The rows of Y fall into a few groups, which share some directions, and each row is roughly a mix of its group's hidden directions.
Y (113 x 11):
[[  4  -3  26  11  40  -2 -26  -8   9  -4  15]
 [  0 -23  -3  18 -23 -13 -32 -17  15  22  -3]
 [  9 -32 -13 -28  -2   7  11 -23  23  11   9]
 [-10  17  15   8 -17 -32 -21   1  22  23  11]
 [ -2  -2  23  -2 -12 -13 -25 -26  23  23  17]
 [  2 -14  -8 -30  28  -7  29 -23 -10   3  -4]
 [ 18  27  -1   0  15  24   3 -20  -8   7 -33]
 [ 15  32   0  -2  20  21   6 -11 -11   5 -33]
 [  8   6   6 -24  37  -8   4 -36  -4  -3   1]
 [  3  25   3  12   2  -5 -12  31 -34  -6 -21]
 [ 26 -21  -4 -30   0   2  22 -12  23  15  -8]
 [-19 -34  -3   8 -32  10 -11 -16 -12  13  -9]
 [ -2   5   7  29 -27  10 -32  25  10  -1   3]
 [-33   8  12   9 -12 -13  23  23  19   6 -19]
 [-17  13  33  19   8 -20  12  26   0 -16   3]
 [ 17   2 -25   7  17  -5  29  27   0   0 -25]
 [ 30  11  -3 -16   9  17  16 -22  12  15 -26]
 [ 14  34  -1  18   3  21  -9 -24  -8   4 -25]
 [ 21  25  -4 -12  35 -11   5  18  13 -17  10]
 [ 20 -13 -11 -19  38   6   0 -29  -1  -3  13]
 [ 20   3  -7   6 -44  -8   6  -8 -11  -3 -27]
 [ -4 -46   8   5 -16  -4 -12  -9 -16 -15  17]
 [ 12  14  15 -13  11 -24  28  35  11   2  -2]
 [ 10  23  11  12  -2 -30 -18   2  31  18   9]
 [ -4 -34 -13  -3 -10  34  13  -4 -19 -13 -13]
 [-10   5  12   9 -23 -29 -26  -2  21  24   9]
 [ 27  24  -6  -6  37  -9   4  12  13 -16   6]
 [ 10 -11 -24   4 -43   2  21  11  -7   2 -15]
 [ 26  26  -2  -7  36  -8   7  16  14 -14   9]
 [-15  19   9 -13  35  10 -24  -8   7   0  25]
 [ -5  -7 -14  19 -23   3 -37   4 -31  -4  -3]
 [  2   3  18   1 -14 -42  -4  28   0  16 -12]
 [-22  18  16   1 -17 -33 -20   0   8  21  12]
 [ 24   4  -7  -3  28  27  28   9  -4 -20  -5]
 [-20   2  -5  13 -39   5   4  36   0   6  -4]
 [ 16  21 -20   5  27   5  29   9  17   9 -18]
 [-20 -12   4  -9   7  28  21   2 -40   0   2]
 [  0   8   6  -6  41  10 -20  -8   1  -4  34]
 [-18  12  23 -20  29 -20  21 -14 -16   2  -3]
 [-14   1  38  -1 -13 -18 -19 -21 -13  -1  20]
 [ -5  17  32   5  17 -14  31   9  22  -7   2]
 [  2 -41  -7  -5 -27 -10  -6 -11  18   5  21]
 [-18  26   4 -14  -1   7   6  36  28   6  -7]
 [ -3 -23 -12  26  -9  16  -5  35  21   2  12]
 [  7   0 -16   6 -44  -6  23   5   0   0 -26]
 [ -5  -3  25  21  -5   2  11 -34  32  -4   7]
 [ -3  35  17  -5   7 -13   1   1  32  26  -3]
 [  1   6  -9 -29  22  -6  28 -19 -26  -1  13]
 [ 38   7   1  17  34   0  -6   0  19  12   6]
 [ 16   6 -25  -7   0  29 -11 -35  -2  13 -12]
 [ -9  16  22  17 -25   2 -35  19 -14   0   3]
 [-20  12  23 -20  31 -18  17 -10 -18   3   2]
 [ 29   9  -5 -20  11  16  19 -21  14  16 -23]
 [-11  34  22  -2   6   5  -4 -27 -27 -11  10]
 [ -5   2  39   3  -7 -29 -13 -23  -7   8  16]
 [  7 -19 -21 -26  22  -1  32 -21   4   3  -7]
 [ 12 -10   6 -22  38  -8   9 -29 -17  -2   5]
 [-26  -8  11   5 -27 -20 -25  -7   0  27   8]
 [ 29  18  -7  -7  38  -5   4  14  14 -16   7]
 [ 21  27  -3   1  11  24   2 -24  -4   9 -31]
 [-21 -30   2   2 -20  27   9  -7 -27   8  -6]
 [-18  -2  -6  17 -35   7   4  38   7   5  -2]
 [-18  -2  14  11 -30 -22 -23  -6  13  27   6]
 [-35 -15   5  18  -8 -12 -16  12  -8 -16  29]
 [  2  28 -18  -1  21  14  29  22  -4  -9 -19]
 [  2  11 -21  -8   4   1 -18  30 -39   0 -12]
 [ 12  15   4  -3 -26 -22  23 -17 -21  -5 -25]
 [ 26   8  -8  -6 -25  -7   8 -15 -41  -7   0]
 [ 18  36   5  -1  20 -25  -3  11  25  -3   9]
 [ 22  31   0  -6  31 -20  -3  13  19  -8  10]
 [ -5  30  33   0   6 -28   4  -5  15  19   3]
 [ 13   7 -37   0  17  26  18  10  14   1 -17]
 [-23   3  19  18  -3 -25  -1  32  -5 -16  18]
 [  6 -31 -36   0  -5  26   1  13  -6 -15  -7]
 [ 24  14 -20   8  19 -15  25  16   1  11 -26]
 [ -1  41   5  -5  13  -5  11  10  28  20 -11]
 [-15 -17   0  -9   5  32  22   3 -36  -5  -1]
 [  4  32  10 -15  28   1  23  24  -2 -12  13]
 [ -2  -2  23  17  -6  -2  14 -30  37  -1  12]
 [-26   2   3 -13  41   8   1   9  10   5  27]
 [ -4  16 -22 -22 -27  -1  29   0 -26   2   1]
 [ 17  24 -17   4  25   2  23   3  25  17 -16]
 [ 27   3   3  11 -36 -14   1 -15 -15  -6 -27]
 [ -5  16   7  -8 -12 -24  -2  40  15  16 -16]
 [ -7  22 -25 -10  10  36  10  17  19  -3 -10]
 [ 21   9 -24   8  17  -9  26  20 -14  -2 -27]
 [-24 -28   0   3 -33  20   6 -12 -19   5 -11]
 [ 20   4  16   4   1  14  15 -36  23   7 -22]
 [ 42 -12   1  15 -14  -1 -21 -18 -18  -9  -4]
 [ -7 -19  13  -7  -6 -32  12  35   9  -6  18]
 [  0  29   3  -6   8  -4   5  10  41  27  -8]
 [-31 -22  -7 -14 -28  12   6  -4 -24 -12  -9]
 [-29  23   1  28   6   6 -21   4 -23 -15   7]
 [ -6  -6   2 -30  29 -12  30 -19 -16   3  -3]
 [  8  34   3   1  24  20   5  -5 -17   0 -31]
 [ 34  17   4   9  37  -2   0  10  19   6  11]
 [ 25  30   0   1  17 -21  -2  11  32  -9   4]
 [-10 -42  -5   0 -22  -4 -10 -16  13  -1  24]
 [ 11  -3 -25   4  12  -1  27  35  -2  -6 -23]
 [-13  -9 -16 -12  -2 -17 -10  41 -22  -5  17]
 [ -6   4  31  -2 -18 -39 -14  13   4  16   1]
 [-15   3  21  14  -3 -29   3  37  -4 -13  13]
 [ -3  -9  -4  -9  18  32  27   3 -32 -13  -3]
 [-12 -33 -15  -5 -15  24  -8  15 -15 -26   6]
 [ 14 -11  -9  -6  32  20 -27 -11   7  -3  27]
 [  8  27 -25   0  19  14  24  20  -1  -3 -22]
 [-16 -38  -2   9 -27  13 -12 -14 -12  17  -6]
 [ 15  17   4   0 -31 -19  18 -14 -26  -6 -20]
 [-34  12   5 -20  31   0  16  10  -2   6  21]
 [ 21  -2 -17   9   5 -25  17  27 -17   2 -27]
 [  7  -8 -13   3 -41  -8  26   6 -12   2 -25]
 [ -5  15  29  -4 -14 -35 -15   7  13  23   0]
 [ -3  16  27  22 -19  -2 -34  15 -17  -3   5]]

In each list below, one row fits none of the groups, and each other row fits one group, some only roughly. Which row is it?
- J9: [-10  -7   0  12 -28 -27 -30 -18  12  18  -4]
- J331: [-21   5 -18 -28 -17  -3  33   3  -1  13 -19]
- J206: [-22 -20  -1   9 -38  -9 -19 -19  -2  15  -7]
- J534: [-22   7   4 -31  25 -13  22  -7 -21  10   9]
- J887: [ -3   7  26  -2  -5 -29  -6  -2  33  27   6]
- J454: [ 24  -5 -19   0 -18  16 -22 -13 -21  10 -27]
- J910: [ 30  21   2  -3  38   9  18  11   6 -11   5]
- J49: [-16  34  23 -12  -5  -5 -13   0  27  20   8]
- J940: [ -8  39  14 -11  27 -18   7   9 -13   3  16]
- J297: [ 20   2 -13  16 -24   2 -29  28  20  -8  -2]

J297
- J19: [ 10  39  20  15  20   7  13  -5   7   2 -24]
- J429: [ -4  -6 -21   0  -1  27   4   5 -36 -30  -4]
- J317: [ -8 -34 -28 -16 -15  -9  -9   0   6   3  29]
- J926: [-22  26  13 -11  31   8 -11  -1  -3  -4  29]
- J357: [ 26  -7   9  -7  -6   6  21 -27  30  14 -17]
- J152: [-13  12  17 -12  42  -4  -8  -5 -11  -5  28]
- J451: [ 43   2  -6  -4  21   6  26 -15   6   8  -7]
- J853: [ 20 -26  -7  23 -23   2  -8   7  21   2 -27]
- J185: [-17  17  21  -6  38  -3  -1  -5  -7   2  30]
- J608: [  3  -8 -29  -6   7  32   7  10 -23 -28  -6]
- J893: [-17  34  18 -14  -5  -1  -7   3  34  15   6]

J451
- J239: [ -8  11 -26  -6   8  41   7   8 -13 -24  -5]
- J213: [ -6  -7 -11  27 -26  15 -12  33  20   3   5]
- J385: [  3   8  12 -28  24 -15  14 -31 -21   3  -8]
- J433: [ -1  14  19 -22  21 -22  15 -25 -25  -3  -7]
- J975: [ 20   5  11 -19  15   2  33 -12  29  10 -11]
- J546: [ -5   1 -23 -38   6   1  31 -10 -18   3   7]
- J241: [-13  18  12 -31  24 -14  21 -11 -21   1   7]
- J662: [ -2   6  10 -30  24 -15  18 -28 -23   1  -6]
- J423: [-13   5  13  16 -18 -21 -34 -15  26   8   6]
- J743: [-16  46  24 -11   0   6 -10 -14   5   6  10]
- J226: [ 22  26  19  -4  18   8  23  -9  12   5 -29]

J423
